In the rows, zero is written as 128.
One turn moves each row of this set onto another row. After a few examples, where does it send each row asked below?
Z355: [108 142  87  82 164 151 110 133 128 111 132 119 132 133 102 139 128 143
 147]
Z518: [140 120  86 139 160 135 145 131 159 116 114 134 124 100 128 103 147 126
 129]
Z212: [121 138 112 119 142  95 105 122 188 101  88 123 119 108 147 146 137 141
 149]
Z958: [125 118  97  83 150 103 136 114 145  78 126 129 119 114 114 170 139 127
 118]
Z231: [ 96 146  93 127 135 105 125 123 150 104  99  96 131  82 132 122 132 139
 161]
Z388: [154 153 112 115 150 111 125 145 149  96 135 160 139 129 125 133 107 176
 124]
Z492: [121 123 111 111 143 129  91 100 117  99 145 166 131 117 127 148 114 131
 125]
Z44: [109 109 103 104 156 128  97 147 141  98 128 159 150 130 114 134 124 167
 109]
Z702: [ 98 145  87  90 152  99 112 127 169 102 133 128 113  96 129 115  94 148
 157]
Z554: [122 142  89  92 171 145 118 132 144 112 112 120 125 112 111 174 138 158
 154]
Z666: [101 172 103 110 148 112 106 109 117  93 145 147 144 123 110 153 125 142
 143]
Z473: [109 139 120 102 128 114 126 137 139 123 155 138 118 107 144 126 118 166
 168]
Z420: [112 113  98 130 145 112 134 109 122  79  93 145 124 123 118 103 111 149
 114]
Z933: [144 122 116  93 152  87 129  99 147 105 131 103 119 104 123 132 156 142
 118]
Z816: [130 146  97 110 127  87 131 138 139  99 132 142 122 137 157 139 152 164
 146]
Z544: [ 97 147  88 123 138 127 142 149 135  96 120 145 140  92 110 139 123 179
 128]
Z791: [151 141 127 144 140 102 120 127 147 108  98 129 145 122 152 151 134 156
 121]
Z916: [ 97 122 119 132 144 148 116  92 156 109 119 142 129 116 106 110 113 146
 118]
Z300: [124 151 108 108 160 100 115 119 153 109 119 142 124 120 163 130  77 159
 125]
Z735: [110 142  96  92 145  83  95 111 166 130  98 136 134 114 135 152 116 148
 121]
Z37: [111 114  93 119 182 113 135 113 155 129 122 111 116 128 124 123 158 119
 136]
Z105: [116 142  91  88 168 134 113 130 157 104 112 115 113 109 124 175 141 159
 149]
Z688: [144 147  85 145 153 120 134 135 154  93 120 129 155  89 123 121  97 160
 139]
Z850: [125 103 100 146 154 115 143 103 116  90 107 150 123 104 112 129 143 148
 121]
Z440: [106 126  77  82 162  98 102 110 145 105 137 146 156 110 109 139 122 129
 153]
Z946: [129 122  92 118 150 109 143  97 123 110 110  91 103 103 115 144 125 132
 151]
Z228: [101 105  99 134 144 120  95 146 134 124 142 142 138 126 132 141  94 142
 145]
Z638: [ 98 156 112 112 154 112 100 103 109  96 145 150 150 118 120 149 129 134
 139]
Z882: [151 153  87 119 144 118 135 133 131  85 100 107 141 112  95 119 124 149
 148]
Z797: [119 138 131 131 163 125 106 118 159 113 125 117 140  80 121 108  98 147
 152]
Z208: [142 124 113  87 159  88 124 101 144 100 128 108 110 101 115 144 140 135
 110]
Z403: [134 122 100 129 157 103 118 126 172  91 114 120 112 116 154 149  90 127
 117]
Z535: [111 177  96 107 121  97 132 149 145  99 111 127 131 107 112 135 138 154
 136]
Z524: [135 136  81  97 179 107 125 132 115  99 119 137 118 125 142 157 152 133
 154]
Z709: [140 117  87 132 161 135 141 125 162 123 128 133 111 114 126 106 151 124
 134]
Z889: [143 128 133 140 156  97 109 124 144  97 127 112 143 111 139 104 146 161
 153]
Z85: [106 132 128 133 155 117 131 104 140 116 159 130 128 134 144 105 123 156
 149]
Z840: [119 114 105 130 147 107 127 108 128  90  87 148 131 129 126 106  95 148
 118]
Z178: [ 99  98  85 134 143 120  97 138 142 127 127 136 144 132 133 145  98 141
 133]
Z18: [136 127 126 110 151 114  97 128 135 112 136 142 123  99 143 124 161 137
 170]
Z352: [112 112  78 136 162 127  97 120 132 137 105 126 134 122 112 129 100 143
 113]
Z50: [134 127 111 152 146 128 131 125 137 118 123 119 105 120 132 140 134 130
  94]

Z212 moves to Z889
Z518 moves to Z840
Now these:
Z208 moves to Z709
Z797 moves to Z388
Z916 moves to Z44
Z492 moves to Z355
Z544 moves to Z735

One turn moves each row of this set onto another row. After a few examples, where does it send each row asked below?
Z282: [ 96  84 118 117 128 157 117 128 113  84 115 137 115 146  90 130 117  55
 129 100  79 110 137 116 122 129 128 131 187 112 122 109 128 118 129]
Z250: [107 119 109 102 138 130 120  80 121  93 111 175 136 139 113 127 162  68
 125 117  85 114 159 134  82 108 138 132 162 112 116 119 138 138 116]
Z422: [106 116  97 126 126 116 118 118  88  95 124 143 124 163 111 130 124 144
 120 124  92 112 126 154 117 136 116  65 175 141 129 126 121 143  98]
Z215: [101 160 119  97 129 133 104 117 119  91 115 113 143 141 129 129 149 121
 110  99  80 116 134 144 104 111 124  77 171 128 148 108 101 134 125]
Z921: [131 111 104 165 142 122  92  87 122  94 133 144 122 154 123 135 134  98
 104 121  74 120 149 132  70 167 143  91 190 111 121 100 103 123 118]
Z974: [115 123 107 124 130 119 111 100 111  95 119 124 119 133 104 144 146 146
 117 106  81 114 123 129  69 157 130 172 174 108 122 128 141 153 115]
Z756: [112  93 109 115 118 127 108 116 121  97 123 157 121 136  95 114 164 124
 121 147 102  97 137 114 112 130 124 130 174  99 105  84 157 102 124]
Z280: [124 121 107 154 130 133 110 173 119 103 106 163 130 157 128 104 125 107
 126  91  99 110 149 105 101 125 114 136 177 132 148 109 125 120 106]
Z712: [106 104  98 103 114 103 100 167 104  92 115 119 122 131 165 119 120 145
 118 105  77 113 149 113 110 140 124  89 178 129 116 123 113 131 116]
Z349: [113 126 111 113 130 116 113 124 113  92 125 136 130 153 113 144 111 157
 128 129  81 115 126 130 113 152 131  55 175 101 137 129 133 152 124]
Z171: [ 99  73 131  81 127  94  92 133 132  98 114 164 128 148 145 109 116 101
 125 114  86 130 148 135  90 146 136 141 157 115 129 157 111 145 130]
Z877: [110 118 117 114 136 133 115  84 144 100 123 162 128 138 124 136 165  80
 105 111  81 121 157 128  75 113 155 138 172 100 118 134 145 143 127]
Z574: [125 102 111 121 113 108 118 197 109  97 118 152 122 137  86 134 135 101
  96 131  77 111 136 136  96 130 126  87 160 125 113 124 120 127 118]
Z248: [ 94  75 125  82 127  93  92 132 120  98 116 163 124 150 143 106 116  99
 120 114  87 130 149 142  87 139 132 146 160 124 122 157 117 140 124]
Z835: [100 157 118 107 134 141  95 122 125  93 120 109 139 145 133 129 150 127
 107 101  78 120 137 141  99 112 128  80 176 123 153 116 104 133 127]
Z414: [ 95  78 127  73 129  93  91 132 119  95 111 165 130 148 139 107 110  98
 133 119  84 129 149 136  91 143 131 141 156 116 125 152 117 143 128]
Z389: [111 111 113 109 149 145 110  85 141  93 114 176 141 141 119 130 160  79
 135 121  81 115 161 114  80 123 146 123 163  90 133 128 135 145 128]
Z600: [129  80 110 115 137 111  72 153 118 102 121 134 134 145 159 105 112 121
 121 102  96 120 146 143  91 162 120 118 164 138 135 111 103 110 107]
Z154: [127 122 130 126 129 150 126 107 129 106 119 193 126 124 115 134 122 114
 105 118  80 109 135 134  95 134 135 154 168 114 137 159 105 105 138]
Z134: [138 138 129 130 106 104 134 170 137 102 100 159 136 135 125 114 122  98
 117  82 102 108 143 107 105 129 121 131 169 122 138  98 128 129 119]
Z656: [107  87 133 113 123 151 122 130 138  86 117 133 117 137  94 137 115  60
 127  98  78 113 135 106 122 139 140 125 186  93 126 112 127 126 143]
Z271: [124 102 113 127 120 116 107 201 120  98 123 147 118 140  90 140 130 112
  95 133  71 115 138 126  90 136 135  87 165 109 118 132 126 130 127]
Z317: [104 150 118 106 135 144  99 119 125  92 114 117 145 144 131 126 153 123
 117 103  82 117 137 139 105 116 124  74 171 127 158 112  94 136 126]
Z583: [127 132 130 106 131 143 129 107 120 100 111 198 134 117 108 135 110 110
 122 125  76 104 135 129 100 137 130 145 162 104 135 147 110 107 143]
Z406: [119  86 114 128 112 127 113 116 136 105 128 153 116 135 103 115 174 127
 103 138 107 103 134 117 108 129 132 134 178 104 106  92 151 104 124]
Z655: [112 104 102  96 109  96 108 165 107  92 112 123 127 126 164 118 122 139
 119 103  82 111 147 114 113 141 122  85 174 131 114 117 107 133 116]
Z458: [140  95 128  90 118  86  90 151 128 100 115 132 140 126 154 114 107 113
 119  97  97 117 143 145  95 165 124 113 157 129 125 100 106 117 119]
Z437: [141 120 113 138 130 102 111  84 123  88 121 153 135 138 115 137 129  85
 121 122  77 112 146 132  80 171 136  79 175 107 117  84  97 128 125]
Z191: [123 137 104 136 134 101  98  86 105  87 130 138 120 145 112 141 117  90
 106 123  68 116 148 139  71 160 142  96 187 106 101  87 123 119 121]
Z346: [121 105 116  93 134 100  67 156 113  97 123 121 131 137 153 116  91 125
 120 106  85 120 147 140  88 162 127 122 166 118 120 108 130 110 119]
Z664: [116 134 119 114 132 145 122 106 105 100 117 192 125 125 107 132 111 110
 111 123  74 107 136 139  95 126 129 159 169 117 126 151 119  98 133]
Z573: [116 120 121 106 144 143 115  76  91  86 112 121 122 132  78 131 122 111
 130 118  69 116 155 135  82 156 125 117 171 108 110 150 139 136 135]
Z63: [126  91 122 137 138 150 122  74 105  96 115 130 121 141  89 121 148 109
 115 109  83 119 152 143  84 154 122 119 173 136 122 159 111 138 122]
Z898: [122  90 119 116 116 127 112 118 143 101 124 157 125 130 100 117 166 129
 121 144 103  99 134 104 111 138 132 123 173  87 112  87 151 109 134]
Z97: [127 121 112 102 120 104 133  92 104  90 103 143 136 120  94 137 148 129
 138 108  89 104 121 132  83 159 113 157 157 117 123 105 121 157 111]
Z618: [128  97 108 133 138 133 114  98 122  94 109 147 135 134 106 135 157 145
 143 113  89 109 126 116  76 170 119 152 164 108 146 124 109 159 113]
Z185: [141 108 142 107 125 129 139  74 125  92 108 130 131 120  85 133 139 105
 122 107  80 116 148 133  88 165 130 106 164 110 119 149 114 148 142]
Z416: [112  96  97 108 113 105 103 167 107  95 113 125 126 131 166 116 126 143
 121 105  82 112 148 113 112 143 122  85 176 134 122 123 101 132 113]
Z967: [122 118 120 127 107 101 130 120 126 102 130 134 121 151 121 144 133 149
  92 112  94 118 120 152 113 143 135  66 178 127 129 136 119 153 115]
Z954: [118 150 115 130 126 120 106 176 121  98 108 147 127 147 123 119 103 112
 125  93  87 111 149  98  96 129 126 139 179 104 134 106 155 122 122]
Z182: [123  95 107 127 125 122 108 199 111  96 117 157 126 143  87 132 133 107
 112 138  74 111 139 125  96 136 125  80 160 116 123 125 116 128 121]
Z223: [107  79 129 126 117 150 127 129 135  91 119 134 112 140  98 134 127  54
 109  90  85 113 133 121 121 129 137 134 191 117 122 115 121 122 132]

Z134 moves to Z280
Z250 moves to Z389
Z921 moves to Z191
Now these:
Z600 moves to Z346
Z898 moves to Z406
Z656 moves to Z223
Z583 moves to Z154
Z63 moves to Z573
Z835 moves to Z215
Z974 moves to Z97
Z712 moves to Z655
Z967 moves to Z422
Z414 moves to Z171
Z182 moves to Z271

One turn moves each row of this set onto another row. After a few examples, where does it send each row asked below?
Z155: [130 129 136 105 109 127 151 149 123 123 118 113 106 170 132 152 107 107
 121 125 109 141  93 155 124 123 139 117 111 116 138 125 139 107 151]
Z729: [135 169 109 117 125 127 146 165 147 137 147 140 126 160 127 138 129 142
 131 142 135 113 130 147 146 129 112 141 126 154 118 127 152 110 124]
Z336: [148 128 118 155 125 115 154 146 127 128 121 140 127 112 129 150 148 101
  97 127 105 124 123 145 110 118 112 107 120 132 148 146 152 146  98]
Z52: [145 148 156 117 122 119 163 135 116 125 136 132 144 141 121  78 118 115
 122 127 125 117 126 147 115 114 132 134 158 132 143 119 145 121 117]
Z885: [170 118 138  92 136 120 129 127  96 134 191 110 129 133 124 170 143 102
 148 113 110 130 162 156 139 102 135 118 137 125 120 112 147  99 124]
Z755: [156 153 134 145  88 129 130 107  80 125 160 136 123 118 136 165 121 144
 123 120 137 137 137 155 108 134 126 107 102 142 110 125 139 103 129]
Z647: [141 137 164 130 130 134 100 151 129 120 117 133 117 127 127 150 126 126
  99 136 122 112 116 157 119 103 143  98 104 126  96 130 139  95 143]
Z200: [166 135 156 121 127 160 138 163 105 142 119 134 108 128  83 148 123  83
 121 112 126 135 110 143 126 120 135 109 115 122  85 151 133  92 138]
Z240: [133 140 133 136 145 152 141 118  88 153 140 128 167 112 117 127 129 134
 124 103 134 106 137 146 135 104 131 117 121 134 148 154 148 134 134]
Z370: [144 117 126 119 110 116 136  99 128 124 156 125 127 125  96 176 147 118
 115 113 148 116  96 160 129 140 126 138 123 123 112 150 167 127 107]
Z164: [154 117 132 134 121 123 137 134 105 140 147 123 118 133 116 127 112  75
 132 140 111  80 132 151 133 112 134 135 155 118 109 187 147 116 121]
Z362: [141 140 119 130 139 141 142 179 114 126 140 126  99 128 134 135 115  71
 109 101 121 118 135 158 107 123 148  99 133 148 134 130 103 117 131]
Z147: [113 160 118 123 148 110 135 151 126  97 151 127 150 157 104 147 143 105
 113 153 113 130 131 159 113 138 148 121 148 129 116 156 150 113 106]
Z514: [ 98 141 134 122 117 141 109 139  88 111 140 140 134 134 139 145 126 119
 127 120 116 105 144 133  91 110 121 151 141 152  95 114 135 132 132]
Z380: [144 118 151 140 152 127 108 154 129 124 139 103 126 157 112 170 124  83
 128 109 124 129 124 131 136 116 109 140 127 168 117 117 135  92 133]
Z799: [167 137 130 127 120 122 146 132 107 135 142 116 100 139 123 100  97 134
 127 137 123 110 133 138 115 111 137 148 123 143 121 180 143 124 147]
Z538: [165 128 127 127 123 143 142 129 126 109 179 152  99 131  92 152 147 117
 105 126 128 150 119 131  96 121 144 110 102 118 117 146 157 104 103]
Z312: [161 118 137 125  99 120 142 151 126 124 173 126 115 144 139 157 142 101
 143 119 130 148 124 175 135 120 111 132 137 148 103 163  95 123 136]
Z733: [155 117 153 148 132 138 120 155 123 128 137 146 156 123 112 155 121 107
 144 115 115 137 137 154 123 135 115 127 146 138  91 138  94 124 139]
Z295: [162 149 151 107 116 115 165 154 106 120 141 135 108 157 157 160 123 117
 114  94 108 136 147 163 129 119 163 119 112 137 121 146 130 106 165]
Z879: [138 184 150 121 135 114 121 120 119 121 157 123 120 158 114 133 126 112
 101 118  92  87 134 137 130 108 149 139 105 108 126 144 162 111 119]
Z480: [156 158 128 136 127 135 148 136 107 150 147 140 104 142 121 120 171 148
 117  73 120 120 127 154 120 119 152 117 143 158 127 163 141 117 124]
Z133: [136 160 138 127  96 115 132 129  83 135 162 131 124 144 131 131  98 131
 116 103 133 145 130 176 129 137 167 116 144 138 109 158 130 105 118]
Z180: [179 134 120 108 135 165 144 104 116 121 162 133  80 132 122 138 142 102
 115  97 127 143 134 136 123 118 156 136 109 143 116 123 167 128 139]
Z570: [174 163 122 128  95 127 145 159 117 125 159 132  92 155 136 144 144  99
 129 111 143 125 112 149 102 136 146 141 138 147 124 124 170  85 111]
Z834: [142 117  93 134 119 141 119 142 101 137 127 125 150 155 141 141 139 109
 120  90 130 108 144 138 122 139 123 140 117 158  91 152 135  90 118]
Z103: [138 118 134 117 163 144 146 145 134 105 134 131 145 133 132 153 140  76
 125  83  98 125 137 127 132 112 123 127 123 113 120 140 161 115  97]
Z485: [173 132  96 140 139 137 121 112 100 129 158 127 143 157 133 161 161 109
 121 121 131 120 155 130 128 133 126 153 127 104 103 163 147 114 115]
Z541: [141 126 129 107 131 117 102 130 110 112 164 144 139 146 115 177 110  81
 123  77 112 118 125 149 119 115 138 139 148 162 136 109 147 118 126]
Z375: [125 151  84 108 119 128 120 132 117 120 157 106 128 136 121 151 142  82
 116 135 113 107 160 146 131 117 157 136 141 126 106 136 176 132 121]
Z34: [150 159 171 102 124 141 135 121 105 136 164 132 120 142 128 131 159  88
 127  76 116 134 128 141 117 116 168 142 109 138 130 172 144 117 106]
Z993: [142 158 136 106 134 117 135 147 120 114 166 106 136 157 129 135  98 106
 138 133 136 141 121 163 151 108 128 165 105 138 136 149 133 122 115]
Z561: [142 153 169 121 135 130 119 147  95 118 160 131 124 136 103 123 130 119
 126 134 113 140 141 161 109  72 127 107 130 149 123 113 158 131 156]
Z943: [136 146 135 118 120 137 140 157  65 139 167 133 112 138 121 125 127  61
 123 104 131 114 141 138  90 132 111 143 148 131 106 122 146 123 141]
Z320: [154 170 149 122 150 156 115 144  87 148 130 143 121 130 114 168 157 112
 124  98 105 118 109 158  95 121 116 127 145 123 124 123 136 152 119]
Z310: [169 160 157 130 134 131 145 148  99 121 158 134 143 125 122 117 136 121
 100  94 104 124 155 129 101 116 151 153 172 134 107 124 146 117 137]
Z871: [131 118 152 111 125 166 141 118  78 150 120 122 137 132 121 169 128 105
 129 110 130 122 124 137 116 103 110 116 141 150 127 143 132 143 156]
Z451: [167 135 130 129 116 110 161 113 118 126 161 122 146 137 113 149 159  92
 116 143 113 112 121 160  80 104 105 117 155 125 112 145 144 122 104]
Z114: [153 139 130  96 121 129 156 142 108 130 142 136 127 132 106 176 192 119
 120 136 112 140 128 149 121 117 121 140 125 144 116  92 141 119 125]
Z59: [141 145 169 106 122 128 135 125  96 135 147 141 112 116  94 159 141 125
 133 126 145 128 104 150 133 108 116 154 123 101  95 158 142 137 115]
Z800: [177 159 147 148 147 143 140 148 122 139 111 109 106 156  96 160 157 116
 125 137 122 131 137 134 102 112 121 112 130 115 123 133 133 140 119]
Z288: [161 115 122 143 123 133 128 125 101 110 152 133 119 121 134 178 129 104
 125 106 122 111 153 143 163 132 149 116 109 108 142 119 158 113 139]

Z362 moves to Z103
Z943 moves to Z336
Now these:
Z541 moves to Z147
Z514 moves to Z451
Z834 moves to Z164
Z320 moves to Z538
Z733 moves to Z485

